(in the rows, 128 means zero)
Each path is a new rotation, seen through one point. The rows after it are directions, each followed by how far the rotation turns it, in deg/step (0 if it stays put).
Each turn is a multiple of 5 degrees from 10 to 175, or 0.
Each row of a path follows its step; steps can be skipped.
Path 1:
step 0: [133 128 125 130 125 138 123 137 129 129 133 125 125 144 127 125 121 110
 132 124 140 130 117 120 134 151 121 120 118 124 124 136 131 117 122 119
 125 133 127 124 125 119 118 130 129 137 131 121 120 124 131 139 118 114
 136 119 120 135 129 122 109]
step 1: [115 125 133 127 128 130 132 124 126 124 134 147 130 122 120 137 131 126
 130 123 118 111 128 127 136 135 131 112 117 143 142 146 132 121 137 121
 120 132 121 114 129 128 130 143 128 120 122 117 136 123 129 132 113 126
 133 131 126 128 122 129 122]
step 2: [132 126 132 130 135 136 125 127 121 127 113 128 125 133 125 132 118 130
 133 122 135 125 122 114 139 134 125 129 125 140 125 134 149 117 129 130
 118 126 123 141 129 135 141 141 149 131 132 135 123 129 131 131 126 116
 123 119 127 144 128 129 112]
step 3: [122 136 142 142 135 132 132 138 126 118 131 121 119 130 121 124 129 114
 125 118 135 116 119 126 137 148 127 123 121 145 130 125 122 124 126 125
 122 129 122 113 122 129 122 129 124 136 120 121 144 131 140 133 129 122
 128 125 118 117 122 139 116]
step 4: [125 134 134 119 143 122 129 133 116 138 121 135 120 124 124 116 133 128
 141 118 130 136 128 120 140 126 130 122 123 143 143 139 134 126 145 127
 122 131 115 134 143 133 139 136 137 125 128 113 128 132 139 132 116 134
 126 136 127 129 128 128 130]
step 5: [123 126 140 125 136 136 137 134 133 125 115 113 118 138 136 123 121 130
 143 119 130 122 125 133 139 139 121 131 124 131 130 117 138 112 125 126
 125 132 120 127 126 117 125 128 132 146 118 137 126 133 131 137 115 120
 123 136 129 138 134 136 119]
step 6: [115 130 132 136 124 129 134 126 116 122 130 125 122 133 131 126 125 134
 144 115 125 128 129 121 138 131 131 122 119 142 131 147 119 128 140 123
 121 140 114 125 130 127 116 140 116 137 125 118 137 131 124 125 139 134
 118 134 124 117 125 143 134]
step 7: [124 127 132 126 146 133 137 121 111 131 112 118 126 129 129 121 120 128
 136 131 129 129 135 120 120 135 131 136 122 137 130 141 125 123 129 140
 125 124 122 141 133 117 133 130 133 129 127 129 119 131 140 127 109 139
 119 125 143 136 140 140 123]
step 8: [132 120 146 128 126 144 131 124 136 125 111 125 125 147 130 129 126 126
 132 121 132 135 127 139 132 133 117 133 120 132 125 137 124 121 134 126
 137 127 126 124 120 128 108 119 121 137 118 120 135 134 135 141 130 134
 120 126 131 116 123 145 123]
step 9: [119 143 138 130 140 134 139 122 126 129 127 121 128 126 122 138 129 140
 135 126 134 131 127 118 114 117 123 139 120 131 137 145 128 130 137 115
 128 130 120 131 137 121 130 140 129 124 131 116 132 136 117 126 113 138
 117 128 130 110 133 134 132]
step 10: [125 126 131 119 135 134 128 125 132 139 126 126 121 144 141 127 133 140
 133 119 135 136 132 132 118 146 123 134 114 122 137 126 129 128 120 139
 130 122 135 136 123 135 118 134 136 130 130 137 121 133 130 130 113 124
 111 117 136 126 131 145 117]
[128 127 127 128 128 128 125 128 128 130 129 130 127 125 128 128 130 126
 126 127 128 127 128 127 131 129 125 129 128 132 128 127 128 129 124 127
 127 131 128 128 130 123 125 129 128 123 124 125 133 130 123 128 130 133
 129 128 128 128 127 131 131]  140
